97  106  94
90  139  24
130  104  111
138  85  164
106  132  101
99  100  125
153  93  182
95  82  115
105  77  102
=>
153  93  182
138  85  164
99  100  125
95  82  115
130  104  111
105  77  102
106  132  101
97  106  94
90  139  24

92  83  107  95  92  103  101  73  107  95
96  109  108  89  96  90  103  78  112  113
139  24  160  123  80  81  103  116  132  93
113  152  110  127  132  92  137  98  109  46
105  130  112  130  129  107  140  84  112  48
106  112  98  106  106  83  98  109  105  108
111  97  95  101  112  91  97  127  112  98
99  144  104  119  86  81  103  97  100  117
=>
139  24  160  123  80  81  103  116  132  93
105  130  112  130  129  107  140  84  112  48
113  152  110  127  132  92  137  98  109  46
96  109  108  89  96  90  103  78  112  113
92  83  107  95  92  103  101  73  107  95
99  144  104  119  86  81  103  97  100  117
106  112  98  106  106  83  98  109  105  108
111  97  95  101  112  91  97  127  112  98

147  173  124  132  81  87  145  88  56  105  153  128  74  87
97  106  128  60  170  93  160  107  126  91  29  61  91  105
98  111  126  131  71  101  84  122  107  131  85  60  115  128
123  61  148  175  30  134  79  121  88  180  65  41  81  176
=>
123  61  148  175  30  134  79  121  88  180  65  41  81  176
97  106  128  60  170  93  160  107  126  91  29  61  91  105
98  111  126  131  71  101  84  122  107  131  85  60  115  128
147  173  124  132  81  87  145  88  56  105  153  128  74  87

122  91  110  100  106  99  105  120  105
90  105  100  97  99  99  91  123  114
131  97  112  99  107  104  115  82  89
36  91  116  104  97  92  102  156  110
109  95  108  99  103  99  102  120  106
72  107  107  98  98  101  103  101  99
132  93  113  99  107  102  112  99  95
=>
36  91  116  104  97  92  102  156  110
132  93  113  99  107  102  112  99  95
131  97  112  99  107  104  115  82  89
122  91  110  100  106  99  105  120  105
109  95  108  99  103  99  102  120  106
72  107  107  98  98  101  103  101  99
90  105  100  97  99  99  91  123  114

152  96  82  61  104  93  51  89
138  94  67  107  104  178  99  90
88  104  85  106  120  100  119  119
82  106  101  32  87  114  130  77
113  109  128  92  51  120  88  87
97  90  121  145  72  104  109  136
94  106  107  85  99  82  132  147
126  97  104  84  88  70  74  116
82  94  118  133  109  115  91  75
96  109  74  131  159  73  80  104
126  89  80  104  111  165  100  88
=>
113  109  128  92  51  120  88  87
97  90  121  145  72  104  109  136
82  94  118  133  109  115  91  75
94  106  107  85  99  82  132  147
126  97  104  84  88  70  74  116
82  106  101  32  87  114  130  77
88  104  85  106  120  100  119  119
152  96  82  61  104  93  51  89
126  89  80  104  111  165  100  88
96  109  74  131  159  73  80  104
138  94  67  107  104  178  99  90

172  107  123  60  82  82  107  114  104
171  103  127  73  60  64  104  126  106
170  110  117  42  112  106  109  96  103
60  93  94  110  125  117  96  78  116
130  115  106  143  82  86  115  141  94
96  100  98  72  141  129  101  70  112
157  110  114  68  105  101  110  106  102
80  98  97  102  124  117  100  83  112
=>
171  103  127  73  60  64  104  126  106
172  107  123  60  82  82  107  114  104
170  110  117  42  112  106  109  96  103
157  110  114  68  105  101  110  106  102
130  115  106  143  82  86  115  141  94
96  100  98  72  141  129  101  70  112
80  98  97  102  124  117  100  83  112
60  93  94  110  125  117  96  78  116
---
99  114  107  66  126  106
103  99  104  95  111  103
100  109  110  88  118  65
65  139  74  101  27  56
98  111  106  84  114  80
107  86  100  116  99  111
103  95  100  105  100  106
=>
106  100  105  100  95  103
111  99  116  100  86  107
80  114  84  106  111  98
56  27  101  74  139  65
65  118  88  110  109  100
103  111  95  104  99  103
106  126  66  107  114  99

81  73  95  113
90  88  96  106
51  24  92  136
86  80  95  110
88  84  96  108
96  98  97  102
=>
102  97  98  96
108  96  84  88
110  95  80  86
136  92  24  51
106  96  88  90
113  95  73  81

155  116  110  161  96  104  114  124
58  85  87  136  109  107  89  100
=>
100  89  107  109  136  87  85  58
124  114  104  96  161  110  116  155

81  27  152  109  106  48  88  89
78  110  81  90  103  104  136  91
69  83  88  123  87  101  128  70
=>
70  128  101  87  123  88  83  69
91  136  104  103  90  81  110  78
89  88  48  106  109  152  27  81

88  94  98  49  111  94  116
102  54  130  110  71  94  107
89  35  136  100  66  94  110
123  19  149  29  61  65  145
119  121  83  58  112  85  109
=>
109  85  112  58  83  121  119
145  65  61  29  149  19  123
110  94  66  100  136  35  89
107  94  71  110  130  54  102
116  94  111  49  98  94  88

98  98  113  153  103  100  94  101
99  101  43  155  98  101  43  100
99  102  45  127  97  102  172  101
=>
101  172  102  97  127  45  102  99
100  43  101  98  155  43  101  99
101  94  100  103  153  113  98  98
---
47  97
172  42
=>
47  42

120  85
107  95
183  53
132  100
136  68
=>
120  95

182  77
109  58
57  40
62  65
=>
182  58

33  180  114
38  164  107
126  74  69
161  28  51
81  88  170
=>
33  164  69

100  141  72
87  171  51
=>
100  171

45  62
100  54
82  159
=>
45  54

122  117  46
70  76  167
86  88  136
89  90  129
=>
122  76  136
